In the data rows, zero lies at 4.5, halfway between 4 and 5.
Every row has one hidden group. Groups can overlap: rows of different groups may look alike.
Each row in order, then its group:
[6 4 3 5 1 7 3 3] j
[3 5 5 4 7 2 5 6] h
[6 4 3 5 4 3 7 6] j
[6 3 4 5 1 5 7 3] j
[3 5 3 3 3 5 2 5] j
[6 6 4 6 0 4 9 5] j
[4 5 5 5 3 5 6 3] j
[3 5 5 5 5 4 7 4] j
[4 4 3 5 2 5 6 2] j
[4 3 2 8 2 8 4 0] j
[2 3 5 3 9 5 2 5] h
[3 6 5 4 3 6 2 5] j
[5 5 3 4 3 5 2 6] j
[5 4 5 5 6 6 2 4] j
[3 3 5 4 5 6 3 3] j
[4 5 4 3 3 5 2 6] j
[6 4 4 5 5 6 2 3] j
[3 5 4 3 1 4 6 7] j
[5 3 5 5 3 5 5 4] j
[6 6 3 5 0 3 8 5] j
[5 5 2 3 1 6 0 7] j
[5 4 5 2 8 4 1 8] h
[6 9 4 6 0 1 9 4] j
[6 3 2 5 1 7 2 3] j
[5 4 7 4 9 5 1 6] h
[4 1 5 3 9 5 1 7] h
[5 5 4 5 2 4 6 4] j
[5 4 6 5 6 7 1 3] j
[5 5 5 4 3 3 6 6] j
[3 5 6 4 9 4 3 4] h
[4 4 4 5 5 4 5 3] j
[2 5 7 3 9 2 5 7] h
[5 3 5 5 4 6 5 4] j
[5 3 4 4 6 4 3 7] h
[6 3 5 5 0 6 9 3] j
[8 6 3 9 4 8 2 0] j
[6 5 4 7 1 3 9 2] j
[6 6 5 6 2 2 9 5] j
[5 4 3 6 3 7 3 2] j
[5 3 7 3 9 5 0 7] h
[5 6 4 6 3 2 8 4] j
[5 4 5 5 4 6 3 4] j
[2 7 2 3 0 3 8 6] j
[7 9 3 5 0 1 9 7] j
[4 5 6 4 8 5 1 5] h
[3 6 3 3 3 3 4 7] j
[3 2 5 4 9 5 2 4] h
[4 4 4 4 7 3 3 7] h
[5 4 3 4 1 6 3 5] j
[6 2 8 5 9 7 0 4] h
[3 7 2 2 1 4 3 6] j
[4 5 5 3 7 4 2 6] h
[0 3 1 0 0 6 5 7] j
[6 3 6 4 9 6 0 4] h
[7 2 8 6 9 7 0 3] h
[2 3 7 3 9 3 4 5] h
[5 6 4 5 3 2 9 5] j
[6 8 3 6 0 2 9 3] j
[3 1 5 3 9 4 2 6] h
[8 7 4 6 1 0 9 6] j
[4 4 9 4 9 6 0 5] h
[4 4 3 6 2 7 4 1] j
[6 3 3 6 2 7 5 2] j
[5 6 5 6 4 1 9 3] j
[2 6 5 2 8 2 4 9] h
[3 5 6 5 5 2 8 4] j
[5 4 5 6 3 4 8 4] j
[5 4 5 4 8 5 1 4] h
[2 6 4 2 4 2 5 9] h
[5 4 7 5 8 5 2 4] h
[5 3 5 7 2 6 9 1] j
[4 5 4 4 6 4 2 5] h
